In the data rows, the value 50 means zero.
Some points:
31/50/64/30/19/62/38/32/57/27/28/59/59/61/56/38/50/39/56/76/92/43/60/53/57/34/57/58/44/47/32/56/44/58/45/57/78/81/53/60/67/40/38/63/54/64/56/38/14/45/39/41/47/16/78/42/29/51/48/60/50/36/48/56
46/62/72/55/62/51/57/58/48/35/54/32/58/46/75/52/76/69/45/66/42/40/51/26/77/58/30/44/43/40/54/72/41/36/45/42/67/51/44/40/35/40/50/49/72/47/32/66/44/42/47/69/49/42/40/40/27/71/56/26/46/42/61/49
52/69/34/44/59/50/51/54/46/55/68/38/61/56/80/18/42/39/45/58/13/71/38/53/48/36/40/44/55/35/59/62/60/44/48/51/58/25/54/62/75/52/55/47/43/69/55/50/40/66/43/76/61/42/47/49/53/44/53/70/15/37/57/36
39/58/52/32/55/65/61/37/48/47/22/79/43/84/46/55/52/42/62/30/7/43/53/52/75/62/56/55/62/49/46/67/53/69/45/60/43/47/42/38/29/53/63/33/34/25/65/55/61/58/61/39/64/42/49/47/21/49/54/39/51/63/33/39
50/61/41/38/54/58/79/47/27/53/56/47/45/55/40/58/61/58/30/67/32/56/62/27/19/44/47/42/54/44/55/54/63/58/79/38/57/50/68/86/54/58/34/35/27/34/37/63/61/64/54/39/37/49/57/32/56/20/63/58/40/50/41/72
62/63/47/29/41/50/59/75/25/45/47/18/60/49/47/49/35/50/52/62/57/44/53/81/60/39/63/52/62/58/44/39/43/18/45/45/83/66/31/39/51/20/60/47/69/37/47/51/76/46/81/42/37/46/31/47/59/54/55/41/71/69/42/62
52/34/48/49/52/71/71/68/43/25/36/63/62/51/29/54/49/41/39/14/49/41/51/41/43/62/66/39/41/37/45/37/53/20/52/47/49/45/65/60/64/83/62/48/54/52/54/61/47/38/40/38/42/62/68/51/66/65/64/60/53/33/41/56
49/51/49/60/46/58/74/78/73/60/58/59/54/52/41/46/44/60/41/75/72/57/40/58/43/41/38/29/49/32/57/48/26/51/49/44/60/15/60/51/41/63/64/44/62/49/43/60/60/44/57/43/50/64/43/35/14/57/41/45/60/77/50/33
54/61/57/54/28/20/88/71/63/60/60/62/54/52/53/55/39/50/53/38/41/27/23/43/45/61/53/57/66/57/49/48/43/56/45/59/51/58/47/49/60/53/44/64/55/59/53/49/51/38/26/33/35/66/24/38/39/28/27/41/30/51/60/60
51/49/60/40/36/42/27/39/51/58/69/64/60/30/37/45/56/39/72/49/57/44/46/35/47/22/37/51/46/40/58/50/61/64/62/53/42/61/50/49/47/52/63/46/66/58/58/71/60/54/49/36/59/68/30/53/39/40/72/45/43/32/40/44
55/40/52/34/56/77/43/46/67/90/59/41/48/64/31/42/57/47/51/40/45/64/47/47/53/43/35/53/54/66/43/62/44/30/51/31/47/55/43/18/50/25/33/32/60/78/63/43/60/46/32/52/82/50/76/45/68/71/45/55/53/61/46/44
55/46/41/31/47/43/33/46/57/73/56/44/58/56/45/48/46/64/56/64/48/74/27/40/57/64/81/60/54/58/51/68/71/43/62/48/30/35/59/52/35/38/51/28/23/53/40/25/26/46/60/43/28/44/50/24/54/41/54/76/58/46/73/60
70/57/60/41/45/37/42/39/42/35/46/38/50/58/25/48/46/51/50/51/48/26/45/50/48/45/51/26/45/46/47/43/57/60/57/50/43/47/59/52/45/50/55/56/56/56/56/52/47/45/55/60/67/88/65/80/37/41/33/38/44/61/60/70
59/61/48/61/31/51/53/60/53/59/54/52/65/52/72/65/60/57/44/47/60/66/28/34/50/41/76/45/59/54/56/32/58/62/51/47/26/42/57/47/27/36/21/50/28/42/42/30/60/61/75/53/43/29/70/66/71/54/60/21/40/33/31/60
50/53/84/51/60/42/50/58/48/44/50/44/62/36/69/52/35/31/46/44/38/67/67/55/34/73/53/50/38/56/48/38/21/66/54/39/20/68/54/47/41/66/36/52/43/65/63/70/57/44/79/31/55/26/71/51/57/55/44/75/48/73/19/44
42/14/42/57/52/36/51/41/50/40/82/65/50/43/52/48/48/50/48/70/63/17/48/71/54/58/45/63/39/47/53/65/32/49/48/46/66/65/73/33/48/37/54/55/21/21/49/45/76/64/81/55/38/55/55/60/61/65/40/56/38/24/55/41
55/44/19/33/57/77/41/41/46/82/82/51/61/50/40/65/62/51/45/37/57/24/72/40/59/66/41/38/58/39/31/56/53/53/45/66/32/44/34/46/64/59/37/55/51/43/55/58/31/43/40/47/24/25/40/40/56/67/39/90/40/93/29/64
40/45/44/33/51/56/81/25/66/48/43/42/46/44/60/53/56/49/53/39/45/38/52/48/55/25/30/59/59/72/53/39/34/30/36/51/25/41/29/67/39/60/62/53/34/71/35/41/39/85/56/65/48/82/54/59/63/47/62/92/51/43/53/47
44/66/42/57/49/65/41/43/49/72/32/37/35/23/25/40/38/45/40/49/50/48/26/46/62/59/68/59/38/50/62/59/35/65/55/54/53/53/57/51/48/60/51/80/29/74/47/54/74/45/22/63/36/44/47/73/40/30/69/38/66/58/64/58
39/95/37/60/44/39/46/31/43/44/69/44/62/49/31/48/54/48/62/59/41/64/56/33/48/61/49/54/57/52/38/54/37/24/55/57/46/78/45/32/54/88/36/56/60/38/49/49/41/56/64/83/51/51/34/55/32/57/27/29/81/12/39/50
44/45/42/34/44/18/42/56/48/51/29/40/48/38/27/57/71/36/54/39/50/80/48/77/56/54/44/39/48/48/48/84/62/81/60/48/49/68/48/51/51/53/56/73/57/69/46/56/48/39/71/48/50/63/65/47/61/40/33/37/33/47/51/26
67/36/46/38/74/66/75/53/50/24/25/27/59/53/57/38/63/48/66/66/67/83/72/32/40/65/41/58/46/48/41/41/45/56/54/59/49/39/46/47/62/57/54/25/29/31/58/56/54/45/15/21/23/55/42/83/74/73/44/34/50/57/39/47
49/29/44/47/18/38/24/60/58/48/58/45/49/49/78/54/47/47/35/48/20/54/38/52/38/72/47/58/43/71/54/8/38/59/45/67/42/35/50/41/59/56/54/58/58/56/58/62/63/64/57/59/45/38/67/57/29/62/61/35/46/54/46/46
44/4/39/51/51/40/65/65/64/41/44/54/40/45/49/37/48/60/62/55/34/63/57/61/49/20/36/49/39/59/23/53/66/42/61/55/45/75/40/42/33/38/46/54/70/33/51/41/42/54/60/59/50/29/40/47/56/41/73/52/84/70/67/66
68/84/61/62/51/45/51/70/63/50/45/58/29/45/26/39/50/59/47/46/54/27/54/35/45/69/56/43/51/57/58/55/75/72/54/45/66/38/54/52/56/39/47/52/36/63/41/31/28/52/56/74/51/19/24/55/75/50/59/61/65/32/31/32
35/51/57/56/63/64/60/43/45/72/55/50/43/45/62/66/40/93/60/52/35/23/54/85/36/45/25/64/30/32/64/35/52/39/44/57/60/58/60/47/48/43/66/55/49/57/69/49/22/50/63/45/39/39/39/60/60/47/44/36/24/30/61/43
69/52/51/58/53/53/14/68/61/43/68/25/44/58/72/73/69/47/50/37/37/70/69/55/38/34/80/55/49/57/47/44/37/57/41/22/41/67/52/55/40/43/51/59/41/44/52/25/60/47/35/39/43/29/52/56/22/50/53/49/60/43/46/56
49/29/69/47/45/51/45/41/32/73/60/56/61/40/72/52/42/51/42/39/64/53/43/64/59/66/41/52/38/53/1/58/65/44/52/35/84/40/39/67/52/61/49/62/34/57/49/27/51/60/29/47/86/85/38/48/64/47/60/24/77/57/24/48
51/26/45/75/32/39/77/24/32/75/44/51/48/54/54/58/38/39/32/42/56/65/85/58/68/44/62/51/57/56/48/28/39/77/54/43/74/38/59/50/41/40/49/49/82/42/40/45/40/26/46/61/52/61/32/64/44/60/51/67/38/26/64/57
48/38/44/54/3/51/30/37/38/40/29/56/44/54/61/65/48/70/59/56/49/59/37/38/48/44/53/32/54/43/75/65/48/49/52/51/37/70/54/60/50/51/52/49/64/45/51/62/51/44/26/54/69/64/38/58/73/56/57/62/58/63/50/23
45/73/54/59/81/53/19/75/65/66/20/59/47/30/47/35/54/70/55/58/27/43/51/43/47/37/60/52/69/49/44/26/24/65/53/57/56/31/42/51/68/57/52/35/49/40/47/38/38/41/61/49/57/78/64/25/72/69/33/43/53/38/52/59
32/50/55/59/88/39/46/31/49/30/77/56/57/67/48/46/65/36/47/53/38/29/29/60/43/52/71/52/62/37/57/41/45/50/54/64/55/53/48/42/35/37/36/55/63/61/46/57/36/49/41/27/47/71/44/52/58/46/71/46/67/60/60/32
34/50/33/61/74/28/28/71/48/47/41/74/33/54/37/43/44/21/50/66/59/55/45/50/47/66/35/51/66/63/49/54/62/32/46/43/43/48/75/76/49/39/56/54/50/63/50/39/63/48/47/55/48/39/32/64/41/57/62/43/54/34/32/60
52/38/51/55/49/60/52/45/62/36/23/25/47/39/62/46/57/62/51/52/81/28/94/63/48/63/60/58/68/33/58/62/37/32/51/59/60/47/36/66/36/49/28/24/48/60/60/60/74/68/53/80/48/39/47/22/27/31/46/33/37/43/51/47
46/38/69/57/71/71/72/66/44/46/32/40/60/51/27/58/42/47/44/47/54/52/37/65/32/46/61/44/37/73/77/65/73/51/48/59/27/39/32/48/67/64/33/60/40/36/50/67/42/59/33/38/50/68/28/43/43/71/49/56/33/33/37/52
43/66/57/50/27/24/33/46/54/43/59/75/40/54/65/42/40/38/38/36/58/39/63/58/41/38/32/55/49/49/76/73/68/55/52/50/46/25/38/49/50/57/59/53/57/34/56/54/57/29/41/43/27/63/71/62/66/57/53/50/69/53/56/61
61/62/56/41/51/30/34/28/44/35/47/77/49/67/47/52/55/50/53/55/63/52/64/64/57/50/63/45/44/45/51/40/34/33/48/35/19/31/56/34/59/49/66/60/66/54/41/54/53/58/40/40/53/43/27/43/56/36/39/31/57/64/71/61
59/44/37/54/82/61/51/40/55/60/77/48/40/39/49/49/41/44/46/52/52/38/46/38/74/47/57/54/55/64/72/54/63/55/38/42/36/55/53/48/60/56/68/54/85/38/46/39/38/44/41/46/53/54/76/46/51/11/31/38/37/59/37/37
72/39/72/54/69/43/33/20/51/43/37/54/38/61/67/61/49/63/57/40/69/58/8/32/44/41/31/53/39/40/40/58/41/31/52/63/67/55/58/60/65/46/40/49/54/40/51/43/62/38/79/57/48/39/56/42/37/27/51/63/54/51/66/44
43/32/25/71/49/67/51/58/21/21/35/49/57/58/62/55/37/57/56/33/73/44/41/35/32/44/35/54/50/61/58/49/62/99/36/56/66/51/40/31/50/53/61/44/49/73/42/55/46/61/52/44/73/30/49/44/45/50/29/62/68/53/71/67
46/76/41/69/44/36/71/35/60/35/61/33/43/35/45/42/52/55/47/44/46/65/53/79/70/55/50/52/43/44/47/14/94/30/49/47/68/70/47/53/53/51/50/33/31/23/38/49/68/41/43/40/79/34/60/36/35/74/52/60/29/78/76/50
46/57/60/61/37/71/43/80/56/68/61/68/31/52/35/51/41/27/60/46/57/64/69/25/50/54/45/53/39/41/31/42/45/29/31/60/36/40/48/53/44/28/55/48/47/48/60/61/38/51/49/65/55/69/77/55/69/37/43/62/31/62/71/43
There is one direction along which these points spread out most. How far along it is each point below, from 0 to 99? 50 is the average, and the first point above lies past it. One standard deviation of the points above along it is 16.
44/66/42/57/49/65/41/43/49/72/32/37/35/23/25/40/38/45/40/49/50/48/26/46/62/59/68/59/38/50/62/59/35/65/55/54/53/53/57/51/48/60/51/80/29/74/47/54/74/45/22/63/36/44/47/73/40/30/69/38/66/58/64/58 : 47
52/34/48/49/52/71/71/68/43/25/36/63/62/51/29/54/49/41/39/14/49/41/51/41/43/62/66/39/41/37/45/37/53/20/52/47/49/45/65/60/64/83/62/48/54/52/54/61/47/38/40/38/42/62/68/51/66/65/64/60/53/33/41/56 : 25
68/84/61/62/51/45/51/70/63/50/45/58/29/45/26/39/50/59/47/46/54/27/54/35/45/69/56/43/51/57/58/55/75/72/54/45/66/38/54/52/56/39/47/52/36/63/41/31/28/52/56/74/51/19/24/55/75/50/59/61/65/32/31/32 : 41
46/62/72/55/62/51/57/58/48/35/54/32/58/46/75/52/76/69/45/66/42/40/51/26/77/58/30/44/43/40/54/72/41/36/45/42/67/51/44/40/35/40/50/49/72/47/32/66/44/42/47/69/49/42/40/40/27/71/56/26/46/42/61/49 : 76
51/49/60/40/36/42/27/39/51/58/69/64/60/30/37/45/56/39/72/49/57/44/46/35/47/22/37/51/46/40/58/50/61/64/62/53/42/61/50/49/47/52/63/46/66/58/58/71/60/54/49/36/59/68/30/53/39/40/72/45/43/32/40/44 : 53
43/32/25/71/49/67/51/58/21/21/35/49/57/58/62/55/37/57/56/33/73/44/41/35/32/44/35/54/50/61/58/49/62/99/36/56/66/51/40/31/50/53/61/44/49/73/42/55/46/61/52/44/73/30/49/44/45/50/29/62/68/53/71/67 : 57
55/44/19/33/57/77/41/41/46/82/82/51/61/50/40/65/62/51/45/37/57/24/72/40/59/66/41/38/58/39/31/56/53/53/45/66/32/44/34/46/64/59/37/55/51/43/55/58/31/43/40/47/24/25/40/40/56/67/39/90/40/93/29/64 : 18
55/46/41/31/47/43/33/46/57/73/56/44/58/56/45/48/46/64/56/64/48/74/27/40/57/64/81/60/54/58/51/68/71/43/62/48/30/35/59/52/35/38/51/28/23/53/40/25/26/46/60/43/28/44/50/24/54/41/54/76/58/46/73/60 : 35
32/50/55/59/88/39/46/31/49/30/77/56/57/67/48/46/65/36/47/53/38/29/29/60/43/52/71/52/62/37/57/41/45/50/54/64/55/53/48/42/35/37/36/55/63/61/46/57/36/49/41/27/47/71/44/52/58/46/71/46/67/60/60/32 : 52
34/50/33/61/74/28/28/71/48/47/41/74/33/54/37/43/44/21/50/66/59/55/45/50/47/66/35/51/66/63/49/54/62/32/46/43/43/48/75/76/49/39/56/54/50/63/50/39/63/48/47/55/48/39/32/64/41/57/62/43/54/34/32/60 : 52
55/40/52/34/56/77/43/46/67/90/59/41/48/64/31/42/57/47/51/40/45/64/47/47/53/43/35/53/54/66/43/62/44/30/51/31/47/55/43/18/50/25/33/32/60/78/63/43/60/46/32/52/82/50/76/45/68/71/45/55/53/61/46/44 : 35
52/69/34/44/59/50/51/54/46/55/68/38/61/56/80/18/42/39/45/58/13/71/38/53/48/36/40/44/55/35/59/62/60/44/48/51/58/25/54/62/75/52/55/47/43/69/55/50/40/66/43/76/61/42/47/49/53/44/53/70/15/37/57/36 : 35
70/57/60/41/45/37/42/39/42/35/46/38/50/58/25/48/46/51/50/51/48/26/45/50/48/45/51/26/45/46/47/43/57/60/57/50/43/47/59/52/45/50/55/56/56/56/56/52/47/45/55/60/67/88/65/80/37/41/33/38/44/61/60/70 : 52
49/29/69/47/45/51/45/41/32/73/60/56/61/40/72/52/42/51/42/39/64/53/43/64/59/66/41/52/38/53/1/58/65/44/52/35/84/40/39/67/52/61/49/62/34/57/49/27/51/60/29/47/86/85/38/48/64/47/60/24/77/57/24/48 : 56
54/61/57/54/28/20/88/71/63/60/60/62/54/52/53/55/39/50/53/38/41/27/23/43/45/61/53/57/66/57/49/48/43/56/45/59/51/58/47/49/60/53/44/64/55/59/53/49/51/38/26/33/35/66/24/38/39/28/27/41/30/51/60/60 : 47
